One vector is turned by the same rotation once a step. Each row is the vector after some number of steps, and that number follows the row.
The counts run from 0 to 156.
[104 149 122 132 112 157 155 137 132 110  98 103 122 143 161 155 154 147
  93 151  89  95 138 133 126 106  99  94 136 124  95  93 103 162 127 141
 136 151 122 122 104 177 102 164 154 163 117  89 124 163 145 163 165 205
 130 153 132  79 145 129 153 125 110 170  95  99 127  74 118 110 161 141
 133]  131
[ 94 119 120 126 112 161 136 162 104 150 135 150 126 130 145 101 177 197
  86 165 161 158 126 180 174 107 137 124 128  82 146 152 105 113 115 131
 129 154 133  95 126 118 166 158 132 108 122  92  95 139  98 107 180 140
 119 122 148  91 128 133 164 135 119 171 134 125 141  85 127 155 159 110
 147]  11
[115  93 155 143 139 131 153 137 128 123 109 114 159 143 133 113 165 165
 158 104 133 111 138 172 146 140 101 137 115 100  86 163  73 155 156 154
 169 124 108  90 123 146 153 175 133 135 144  59  97 141 148 129 125 172
 106  83 165 137  99 153 141 102 174 124 149 138 118 103 137 167 114 138
 154]  110
[134 128 101 127  87 112 137 105 119 143 111 103 122 156 140  98 149 179
 105  89  80 142 131 153 125 104 108 119  95 131  94 117  84  95 128 133
  94 166 131  90 142 139 120 147 147 140 107  64  91 181 130 118 172 189
 144 152 151  95 108 167 153  91 117 142 123 125 128 115 143 150 140 105
 167]  106
[153 120 122 126 140 121 138 134 113 125 103  97 114 108 152  90 146 199
 115 103 119 161 141 202 111 112 109 113  69 111  61 106 119 119 147 158
 115 114 129 110 142 124 172 111 126 156 132  51 150 191 121 124 129 121
 150 114 161 119 105 166 158  93 110 130 149 137 109 145 147 152 121 132
 122]  116
[ 80 129 118 141 112 157 180 162 140 143 107 137 105 116 159 145 160 167
  97 180  95  89 119 149 135 123 118 121 104  80 123 122 127 150 114 119
 147 138 136 107 107 167 132 146 140 139 124  93 124 167 123 135 163 186
 138 135 141  92 148 116 185 155 114 184 118  92 130  82 144 116 145 117
 162]  8
[ 73 123 115 139 132 152 162 151 141 148 111 175 124 111 117 144 176 133
 124 170 136  92 112 130 170 112 179 103 141  76 118 134 126 121 120 145
 179 160 145 114  84 153 110 141 109 122 161 127 105 126 127 125 151 203
 118 122 111 139 141 117 167 152 161 137 114 112 129  53  98 135 146 142
 126]  36
[112 115 136 139 134 128 138 131 117 137  96  99 161 149 136  85 197 149
 159 115 115 120 152 153 132 148  95 111 153 133  84 107  75 150 153 190
 151 146 141 102 108 126 123 177 108 121 129  68  97 170 131 124 115 169
  89  84 197 137 141 138 157  93 139 139 137 132 124  94 124 132 124 123
 148]  112
[101 101 114 147 189 119 146 161  95 125 117 181 118 112 117 107 131 166
 132  94 140 149 141 172 148 137 158 119 113  98 101 162 109 150 155 180
 166 119 138  89 150  92 163 133  92 144 169 101 132  93 126 129 156 126
 109  95 119 135 111 138 172 144 174  94 161 151  99 145 134 160 143 155
 110]  52
[121 174 129 128 152 107 142 137  95 117 105 122 127  73 136 112 120 184
 133  93 160 116 152 167 101 146  84 115 106 134  77 112 101 173 161 144
 166 165 159 110 135 129 133 159  95 147 137  95 124 176 119 160 152 133
 134 116 164 106 131 107 168 136 117 113 148 116 113 111 148 163  81 143
 127]  147
[120 156 121 107 137 154 118 146  92 142 101 138 128  92 135 104 173 171
 107 157 183 164 152 190 157  98 145  85 131 109 101  84 141 122 139 171
 143 156 158 137  93 111 149 132 100 135 140 119 124 174  96 129 145 116
 127 134 164 116 145 119 159 117  90 122 127 132 141  90  79 157 134 134
  74]  153
[109 105 117 147 160 142 134 167 100 148 125 137 115 134 125  77 182 170
 133 152 155 157 136 175 154 127 142  92 138  69 127 132 139 127 118 168
 158 136 135 109 132  91 163 157  78 153 120  95 162 124  82  97 161 132
 109 110 174  91 140 129 181 133 125 144 122 129 142 101 129 121 140 134
 114]  19
[124 109  76 133 159 114 136 132 121 135 105 154  80 114 127 106 141 146
 101 116  92 159 128 156 122 110 184  84  91  97  89  98 161 103 137 179
 122 128 142 114 140  95 138  91  98 179 145  92 180 139 117 112 152 144
 153 148 106 122 128 158 182 120 118 108 118 128 105 146 136 116 165 155
  91]  58
[115 147 135 132 113 142 135 132  87 121 125 125 148 131 124 122 145 181
 110  99 156 127 146 155 151 111  87 127 145 125 112 151  56 142 136 115
 150 190 130  89 125 134 130 196 133 130 125  94  71 139 135 153 187 171
 125 125 152  66 110 129 141 114 138 128 129 139 145  81 127 178 122 137
 144]  137
[121 102  85 120 110 139 148 126 130 153 117 171 104 138 111 123 152 152
 108 132 114 143 113 159 170  78 195 112  98  80 110 147 119  65 120 138
 116 145 130 104 114 136 131 103 140 143 147  93 111 122 142 101 170 199
 143 142  87 141  93 174 151 113 152 121 111 130 127  98 109 158 162 128
 118]  68
[117 119 122 130  91 128 133 115 126 143 103 105 147 175 130  99 194 139
 127 114  90 126 135 143 154 110 120 109 154 126 105 115  66 106 125 159
 108 174 131  99 102 145  99 165 138 119 119  78  73 164 136 116 160 211
 102 135 160 116 130 153 132  76 135 150 110 122 141  77 108 134 160 114
 154]  104
[ 69 121  91 149 150 124 156 161 117 171 102 166 128 147 140 105 176 147
 127 136  97 125 142 129 144 161 146 113 152 128 142 133 101 133 134 179
 151 162 166  85 135 104 112 159  85 103 146  99  95 145 116 112 165 162
  87  94 160 133 168 108 196 141 149 149 136 118 128 105 138 115 150 119
 164]  46
[ 91 144  75 123 100 130 145 137 125 173 113 166 111 130 132 123 181 139
 101 158 119 120 125 125 160 112 176 102 136 111 132 113 126 102 111 144
 119 187 175 101 100 132 100 141 107 107 134 124  88 160 117 119 181 189
 113 147 130 126 150 118 183 132 128 150 116 108 148  68 112 133 162 108
 141]  38
[113 102  87 131 108 131 147 123 148 156 106 151  93 134 126 129 162 136
 100 145  81 131 111 143 159  89 189 103  91  82 100 123 138  77 103 135
 114 146 127 110 116 140 120 104 132 160 134  90 134 134 138 108 159 212
 155 157  86 139 107 174 157 118 144 125 104 116 115 102 124 129 173 131
 118]  67
[131 139 135 112 108 173 139 145 114 131 116 148 113  91 127 132 163 182
 106 164 182 132 122 190 168  79 159 107 101  75  99 122 137 106 127 115
 139 152 134 128  87 148 157 120 140 137 152 108 125 157 119 117 158 160
 155 147 134 116 111 142 150 121 110 135 121 135 140  74  87 177 149 137
 102]  2
[103 153  71 124 103 121 155 137 113 167 120 173  87 105 146 122 134 177
  76 130 104 127 116 148 132 106 160 126  88 115 134 126 119  95 115 118
 112 182 164  90 137 129 113 117 121 120 136 105  92 164 118 121 190 168
 156 153 110 105 126 128 189 146 122 145 131 112 127 108 160 153 145 106
 156]  40
[104 135  76 143 169 108 140 140 120 140  87 148  95 123 143 106 153 124
 109 112  78 138 141 123 117 139 159  74 129 135  97  80 144 139 146 204
 134 143 168 117 133 103  99 122  71 163 146 103 161 146 120 129 145 153
 123 128 141 122 161 124 194 123 124 112 121 114 100 132 130  86 148 158
  99]  56
[ 84 126  97 147 117 107 170 124 145 146  97 150 117 137 141 140 144 140
 113 104  55  88 126 112 121 134 136 132 115 134 100 133  86 136 139 147
 134 158 146  84 133 159  92 141 125 135 136  84  85 147 160 139 159 212
 115 123 114 138 132 136 177 134 167 130 128 115 107 108 166 131 144 120
 181]  73
[121  96 100 128 136 118 129 129 103 162 118 147 135 152 126  69 169 173
 129  93 116 167 133 173 148 124 158 127 114 115 112 153  78  89 139 173
 103 155 144  78 141  87 155 141 120 103 149  71  67 144 126  98 156 153
  99 100 151 156 110 164 160  97 159 114 148 144 130 127 135 171 149 113
 150]  78
[121 120 106 124 137 109 126 128  93 152 115 150 136 136 132  79 150 168
 121  70 116 164 147 165 137 126 136 129 120 144 104 130  72 111 147 174
 105 164 158  73 143  98 135 144 108 104 148  85  63 150 134 124 157 139
  98 103 149 146 119 151 153 102 156 101 155 145 108 132 143 175 137 111
 156]  79
[112 120 105 134 151 132 123 156  82 147 125 139 119 128 121  74 177 168
 117 132 171 175 141 171 152 126 142  85 136  97 124 128 135 122 129 172
 153 160 145 102 134  80 154 160  72 146 121 103 143 129  85 104 166 112
  97 118 174  84 147 119 180 120 111 129 128 140 140 107 113 128 144 139
 102]  20
[115 105 127 150 119 133 149 143 127 146 127  99 116 140 130  86 193 179
 148 143 134 124 122 179 141 133 114 121 101  64  99 137 126 127 114 148
 158 133 119 106 130 133 157 173 106 155  99  69 159 171  93  96 145 170
 132 109 188  84 120 141 169 117 115 169 118 113 143  96 143 120 107 123
 142]  142
[113 126 104 127 119 127 139 123 105 136 116 176 134 137 116 124 139 156
 108 100 135 134 135 144 164  99 173 126 125 120 107 145  73  96 137 134
 121 176 146  79 114 126 116 140 131 111 160 110  55 121 164 133 176 185
 116 139 106 143 102 154 151 113 171  98 130 145 122  99 110 191 158 133
 141]  70
[144 145 106 118 159 111 123 126  93 103  86 132 117 110 145 120 114 149
  97  73 108 160 163 154 100 110 130  92 104 160  67  85  99 140 180 176
 108 137 145 111 134 119 123 114 120 154 157  88 117 155 154 163 142 136
 131 136 121 129 124 158 153 112 125  84 148 143  89 154 129 156 155 164
 101]  89
[146 131 111 130 133 112 132 129 115 135  94  91 118 116 159  82 167 183
 121 102 101 155 143 187 103 122 101 103  81 120  72  95 123 117 141 169
 112 132 138 109 141 125 144 136 119 147 113  60 137 209 110 122 124 137
 146 121 180 117 126 154 163  90  95 133 139 116 116 136 146 135 118 120
 134]  115
[129 149 114 129 165 129 141 129 105  97  77 130 108 107 149 135 103 153
 102  83  83 127 157 151 103 110 127  91  94 151  57  87 105 155 168 164
 121 120 133 113 136 145 123 116 128 178 159  89 131 152 166 175 135 160
 142 133 109 122 113 161 153 106 134  86 135 137  74 152 138 150 145 173
 103]  90
